In the data rows, the value 50 means zero.
Here are some points, one per row:
70,63,31,43,57,69,46,33,46,29,23,40,49,49,63,48,45,44,28,40,43,29,44,45,37,55,45,36,42,38,70,51,44,55,42
46,54,46,55,58,45,58,46,43,30,49,64,55,25,40,30,65,47,43,46,50,51,42,95,85,41,62,52,49,57,46,52,81,57,26
28,50,24,42,49,69,64,53,35,43,55,62,56,48,43,47,23,44,43,40,55,67,80,58,46,56,44,41,36,54,73,68,53,78,48
46,54,57,23,67,50,68,52,46,38,36,30,59,43,41,39,93,69,65,46,78,42,62,44,47,47,56,30,61,36,46,36,99,61,48
59,48,39,45,36,27,41,70,58,80,49,51,54,34,53,68,73,54,35,31,56,52,34,37,47,54,35,42,76,61,60,75,46,62,52
78,56,80,42,46,54,52,58,63,71,56,34,49,53,38,52,38,44,35,32,52,65,56,58,58,67,73,40,36,51,46,43,45,53,54
48,40,38,40,59,59,24,36,53,47,71,53,50,70,57,65,31,65,69,40,58,43,43,69,48,69,62,54,50,71,48,64,66,45,82
32,55,53,39,67,67,41,55,35,42,69,30,56,49,54,29,40,34,39,31,38,65,51,41,64,74,27,43,39,39,62,65,50,66,62
54,55,55,54,43,43,26,41,46,49,79,47,39,45,48,49,49,36,57,70,82,40,41,54,60,39,69,55,61,64,53,71,44,38,50
57,39,63,35,45,42,34,50,24,52,51,48,40,46,52,48,48,45,33,53,47,77,54,56,44,67,79,49,35,82,49,74,57,45,63
56,52,49,55,77,54,37,64,41,37,54,61,63,83,65,72,80,74,59,42,23,51,63,50,71,34,57,74,42,55,67,73,36,37,68
35,45,39,48,40,47,28,53,40,35,36,42,68,60,42,22,42,43,50,54,47,50,16,58,32,50,33,64,51,38,78,64,45,64,51
59,44,46,22,61,49,39,32,62,44,62,60,55,45,52,57,51,53,52,52,55,45,45,53,57,62,31,56,60,71,39,51,52,58,56
71,38,87,41,33,48,45,57,63,62,41,52,48,48,34,22,25,51,76,48,62,46,52,33,53,49,60,41,60,55,37,46,54,39,18
46,41,25,35,47,93,50,46,47,34,55,54,50,53,45,32,41,55,41,74,25,47,39,51,52,32,48,21,21,55,60,59,44,38,44
41,48,52,44,37,37,72,50,46,55,47,30,34,53,45,79,43,46,28,46,32,45,30,42,39,22,33,37,57,62,17,65,39,33,40
59,36,48,88,64,40,33,40,55,48,52,39,86,33,58,36,38,33,48,62,36,32,66,68,78,40,30,57,39,40,46,46,49,31,64
59,40,46,44,45,38,41,55,28,21,60,37,35,56,54,84,50,51,84,47,42,60,53,44,56,36,53,29,52,47,72,48,29,28,58
84,32,44,33,80,55,62,35,64,60,47,66,56,54,45,23,46,29,56,40,34,62,43,53,46,43,48,50,70,64,28,45,35,19,53
43,40,41,81,63,31,51,33,51,49,26,22,53,71,51,60,35,61,33,71,50,54,72,47,56,38,49,63,47,34,48,48,51,48,54
39,53,45,47,41,50,78,70,52,65,49,59,52,65,69,49,34,46,29,69,56,37,76,46,82,49,47,81,56,46,61,71,56,24,16
63,25,49,53,36,59,36,59,74,62,52,47,41,38,47,52,56,63,49,40,42,84,50,62,44,57,70,58,26,35,67,57,55,33,71
33,37,34,55,64,44,41,65,37,52,72,50,24,58,38,44,72,50,61,33,33,58,39,42,37,38,52,48,71,59,42,44,43,40,57
53,40,50,59,18,48,53,33,68,74,41,72,48,50,50,32,60,61,53,42,47,60,62,43,46,69,55,38,51,51,50,62,38,16,49
58,45,34,51,28,57,39,55,77,71,48,45,53,57,58,44,33,54,67,34,47,23,37,47,39,44,57,47,66,70,40,52,70,54,54
35,72,51,50,99,63,55,68,58,63,47,78,40,67,67,71,39,54,72,83,47,53,44,56,37,46,50,54,45,35,46,44,58,47,30
72,39,50,51,81,37,58,40,72,55,36,57,33,30,36,37,58,46,42,37,54,60,52,41,31,97,40,79,47,65,44,54,47,52,42
63,59,74,45,56,59,56,75,33,57,39,71,74,62,68,60,41,67,42,45,69,50,63,37,64,54,28,53,41,65,36,31,42,41,38
47,52,43,39,33,98,23,58,48,64,45,46,52,30,33,49,59,53,38,39,53,54,52,46,47,41,55,73,52,31,57,43,57,66,53
43,30,30,48,41,69,35,46,43,49,35,59,57,38,60,48,57,38,64,49,50,62,61,49,62,65,36,38,43,35,89,65,50,64,35
31,52,45,43,57,47,75,37,50,43,27,48,35,51,52,54,40,48,48,50,49,62,41,91,85,40,33,27,40,62,39,45,60,55,80
54,71,61,54,42,38,59,32,49,54,73,42,63,43,61,68,44,53,41,40,38,48,41,45,36,49,54,32,75,31,56,37,43,47,36
34,64,54,16,56,51,53,72,59,69,29,55,71,70,68,67,49,76,30,53,45,41,63,41,44,44,49,63,51,55,46,42,34,53,43
17,67,30,51,33,56,49,30,37,22,75,49,60,58,61,75,68,23,53,59,43,57,57,41,47,50,63,33,48,59,40,56,47,40,40
46,53,38,37,72,36,30,73,43,65,39,56,68,67,76,63,46,52,48,61,60,43,55,51,49,48,58,77,54,31,54,50,56,52,59
45,52,66,32,48,53,42,43,69,61,46,46,67,36,54,53,59,37,74,50,43,65,68,42,71,69,81,30,43,46,43,64,36,61,57
42,31,31,44,47,48,50,45,34,45,61,60,52,44,31,82,68,43,61,50,13,34,34,49,43,72,29,59,74,31,49,40,55,46,56
72,31,64,50,65,50,60,51,52,20,66,53,56,49,46,80,39,71,40,29,46,46,35,52,46,58,29,37,83,32,46,52,52,47,44
47,25,34,73,48,42,30,42,56,49,40,70,68,70,68,52,56,62,35,61,60,49,49,54,55,40,58,51,47,43,28,28,30,47,44
29,67,49,47,25,86,63,57,51,49,43,54,48,43,38,41,35,34,28,61,56,19,35,42,39,56,44,56,48,62,46,54,36,67,57
48,36,57,76,50,44,55,50,47,54,30,47,62,76,66,65,55,28,39,96,30,20,67,42,56,79,42,52,52,41,52,37,71,52,63
49,41,50,46,49,57,47,49,56,56,82,73,72,43,54,53,45,33,40,45,53,84,34,48,26,33,46,60,94,44,40,28,68,49,57
39,34,48,47,51,79,47,54,60,58,39,73,40,45,52,48,53,40,38,38,43,23,43,51,51,36,54,44,51,33,72,72,62,54,66
37,56,74,44,56,44,67,51,46,53,48,45,64,69,72,70,38,49,36,50,42,44,54,54,54,52,40,99,26,56,61,54,58,36,20
38,49,44,51,51,43,74,46,36,33,28,49,56,52,54,39,47,53,48,34,94,33,37,21,27,61,44,47,52,44,42,37,48,30,99
58,37,54,52,50,63,52,63,42,41,75,41,48,46,55,62,62,47,60,57,34,36,49,50,44,57,64,39,81,70,46,61,49,61,49
62,39,53,89,62,56,36,57,36,78,46,58,50,46,44,54,56,80,47,74,58,52,66,46,63,36,48,50,65,49,56,46,45,44,54
43,43,39,97,61,61,52,46,49,55,60,25,96,46,62,41,46,66,66,42,36,55,55,54,59,42,36,54,29,60,30,38,44,62,41
60,31,48,53,43,54,70,48,78,65,63,64,52,42,40,77,46,42,42,41,67,44,63,51,52,57,66,43,68,65,45,54,52,68,47
59,55,45,48,37,44,46,33,25,35,67,37,34,54,39,30,52,54,49,57,44,39,70,46,53,64,29,52,76,66,45,61,38,35,38
59,39,52,45,48,43,49,49,50,49,50,64,47,42,39,42,42,28,46,61,58,26,55,46,41,50,33,40,47,43,83,52,54,93,57
56,38,55,54,28,35,60,38,51,41,70,69,40,61,60,91,41,39,65,41,43,43,33,58,32,41,70,57,53,30,50,28,32,53,59
46,57,30,44,58,52,31,61,59,73,39,52,63,67,43,64,56,46,63,78,50,53,65,46,76,42,36,70,63,29,31,37,55,60,53
48,37,48,53,31,35,39,60,34,34,68,57,50,30,37,53,56,36,64,60,44,41,56,26,33,52,49,57,43,73,38,46,42,46,50
38,67,61,51,45,37,50,40,51,38,70,26,51,48,40,83,34,49,41,40,54,51,41,52,54,31,50,61,66,51,61,56,59,55,48
56,41,49,46,30,60,55,50,35,39,49,50,43,52,49,47,55,48,62,43,60,35,44,99,79,61,52,46,32,30,42,34,43,34,56
56,60,63,46,62,47,49,44,61,54,45,56,59,62,60,48,52,18,76,43,72,67,42,43,42,56,50,46,73,70,50,56,55,45,32
59,45,58,53,41,46,30,51,71,66,49,47,53,50,46,51,42,40,28,50,68,65,13,59,35,64,61,57,37,64,30,61,61,35,44
40,61,58,45,44,79,54,53,25,23,28,40,63,38,31,47,55,56,45,51,49,52,56,48,40,48,45,34,48,49,68,66,29,59,16
64,40,45,32,48,95,33,45,35,46,31,57,46,57,60,59,47,15,52,34,51,55,39,45,45,27,43,60,26,44,50,27,59,41,47
44,31,51,59,71,98,49,49,59,49,39,48,16,46,22,48,61,63,40,53,53,33,41,37,38,30,47,46,38,56,60,56,37,46,60
79,44,65,56,58,51,52,65,67,82,52,36,37,62,54,61,54,30,68,28,54,76,49,62,51,61,42,37,54,64,45,58,44,60,36
48,20,31,72,68,45,47,60,34,54,28,58,34,56,62,62,50,68,45,59,63,59,65,32,49,56,43,50,52,39,32,33,56,45,21
29,36,14,35,50,30,78,55,48,46,48,46,39,35,38,27,59,57,43,50,80,61,55,81,95,41,61,47,51,55,53,44,39,58,48
41,71,57,61,61,50,44,48,41,40,61,11,39,32,48,12,38,36,32,52,35,23,43,40,45,32,60,38,28,27,80,65,35,60,49
38,54,61,36,58,48,32,40,41,27,82,42,45,43,56,24,61,41,31,55,57,51,53,54,35,35,49,46,70,40,29,33,37,43,42
52,30,20,42,31,32,64,54,59,45,31,57,41,68,46,45,81,48,56,50,49,58,61,74,50,29,38,35,42,51,45,43,31,50,62
59,58,47,66,46,89,59,48,29,48,43,45,36,60,60,46,30,47,44,34,53,54,41,41,47,57,45,54,52,44,64,67,67,88,28
28,52,47,63,49,51,36,20,67,47,34,59,36,57,48,42,65,42,41,13,77,36,52,38,57,44,45,57,38,49,77,48,9,57,41
65,55,66,57,77,51,18,67,51,60,72,38,57,62,66,50,55,55,30,85,87,41,63,53,64,63,30,35,42,35,24,32,36,50,51
40,58,57,63,41,43,34,42,71,41,42,66,35,31,47,40,94,73,79,48,46,33,48,70,50,46,26,55,48,51,39,51,99,80,42
51,53,46,34,32,42,58,35,44,38,65,39,49,30,34,54,35,56,39,53,42,47,69,20,48,34,49,54,69,36,59,32,66,44,36
50,45,45,76,73,33,66,75,46,54,44,74,76,48,61,53,37,67,49,56,44,42,48,52,45,46,44,45,52,46,62,54,44,39,52
33,53,49,60,65,21,30,67,50,50,44,38,72,64,68,54,40,51,37,72,47,53,58,40,47,28,63,46,33,65,54,38,65,60,51
61,28,45,25,41,33,94,34,59,53,66,41,43,64,60,36,83,84,81,57,47,39,37,36,52,28,31,52,18,56,50,40,78,75,60
40,61,59,71,46,45,64,54,54,53,33,48,43,39,38,34,55,37,69,49,42,74,36,34,46,63,84,49,57,52,49,46,37,37,39
55,63,51,59,44,51,99,52,40,52,65,43,59,25,45,45,67,44,60,64,99,60,44,48,33,35,35,54,28,39,49,56,38,33,91
49,40,30,29,40,37,47,53,49,43,62,57,44,23,44,55,44,59,34,46,40,34,42,39,33,36,39,36,41,35,23,19,43,32,30
45,54,38,36,55,27,50,47,49,73,53,46,60,36,42,39,47,63,66,64,14,58,23,43,36,76,75,28,26,45,52,55,37,44,46
72,55,67,33,60,49,53,32,47,41,21,34,41,48,52,61,56,66,74,67,39,80,30,46,40,50,56,65,66,83,44,65,27,65,46
50,41,49,36,42,42,76,61,36,38,13,27,49,40,53,38,45,52,52,35,48,41,36,82,59,52,43,61,63,43,30,31,49,49,66
47,58,46,56,48,46,53,33,55,38,74,24,16,59,28,67,33,27,19,37,50,58,68,48,61,50,31,53,49,42,38,32,54,43,47
49,99,83,43,52,33,37,58,37,31,50,99,48,49,48,50,37,43,41,34,31,53,45,44,60,51,44,57,25,36,33,43,69,62,70
31,67,54,69,46,48,42,89,32,61,21,21,54,43,58,47,49,64,60,50,46,53,68,50,51,55,32,70,48,51,42,35,20,34,39
44,99,94,43,51,32,47,47,39,65,31,99,34,52,37,46,45,51,42,51,33,46,57,62,53,26,35,45,54,58,51,46,53,57,72
43,33,48,40,50,64,42,29,43,37,42,64,48,45,54,37,48,52,49,57,46,49,42,48,36,36,51,55,51,37,61,60,30,79,42
65,66,75,51,52,44,63,30,36,48,61,40,57,65,50,51,94,72,64,40,59,51,35,69,45,49,42,41,34,32,66,43,92,54,42
63,65,65,45,60,51,67,45,60,60,32,31,45,48,53,41,40,40,47,56,35,52,50,53,36,73,81,36,69,61,52,50,52,44,50
22,62,29,57,34,43,65,47,29,33,37,44,34,73,42,43,74,73,85,34,74,51,56,42,52,52,74,49,34,45,24,50,78,79,42
44,55,60,56,35,53,42,52,59,42,51,42,46,72,58,27,58,50,40,70,39,77,40,38,35,75,52,25,38,55,75,58,59,38,54
There is one direction along which these points spread out most. Take the direction at right angles to it along which they spread out most. Go by this last direction. How far along it is each point below, from 0 to 99? 50 is the average, and the first point above lies past it. One standard deviation of the points above along it is 16.
66,68,65,64,27,58,69,60,75,46,41,37,40,49,45,44,38,40,69,55,49,59,56,46,53,57,74,46,59,58,44,57,45,54,33 31
68,66,50,83,42,47,47,57,42,40,59,64,71,54,75,37,55,72,36,64,38,44,75,28,48,40,67,68,55,46,44,45,56,58,64 57
46,62,40,57,42,39,21,39,67,46,49,42,56,44,40,58,35,57,55,47,54,72,46,41,46,77,47,31,27,64,67,51,61,31,48 40
21,53,35,38,50,47,40,45,70,56,87,60,39,55,56,57,39,54,61,44,50,67,46,47,48,49,34,40,74,38,54,43,47,47,62 39
57,62,58,66,53,35,53,64,54,60,54,45,57,45,48,53,39,23,51,22,49,28,47,50,37,46,56,26,44,75,42,69,63,37,26 31
36,65,52,44,45,49,20,35,53,42,54,39,46,36,40,56,49,57,79,56,73,46,68,61,51,38,50,50,61,72,51,78,33,27,55 43
46,55,62,47,36,58,57,23,80,47,64,46,49,43,58,28,37,51,55,51,43,76,69,44,53,82,62,73,48,51,46,50,45,50,84 35
40,46,40,41,45,51,48,51,45,66,57,26,43,22,49,48,36,41,64,42,24,29,67,46,48,45,59,48,54,60,47,46,70,46,52 47
52,80,63,34,69,46,53,73,61,75,81,52,45,81,53,39,59,50,41,43,54,25,63,58,55,50,54,78,26,29,60,40,27,28,43 52
63,36,47,44,36,43,44,66,40,55,39,55,36,68,49,42,34,38,33,46,43,60,46,50,32,26,40,41,47,32,67,68,59,84,56 60
50,59,60,51,41,42,50,50,45,53,50,66,39,38,40,39,53,67,37,40,68,37,21,99,78,59,53,45,53,42,45,22,64,58,33 56
84,57,59,53,35,43,39,44,77,45,35,48,35,38,38,51,61,50,46,64,55,80,50,41,61,61,53,63,59,58,56,61,51,45,54 27
42,59,50,88,61,64,80,67,43,57,55,45,66,44,50,52,54,68,41,72,34,52,70,42,61,47,56,72,49,63,50,45,52,59,53 62
73,25,54,41,58,27,60,33,61,45,41,55,53,37,39,46,45,55,59,48,34,53,50,42,35,55,75,55,32,55,41,73,32,51,38 29
62,37,38,43,56,38,46,55,48,57,71,49,40,56,31,61,31,36,54,48,61,32,40,44,54,63,81,56,68,52,55,38,51,48,60 29
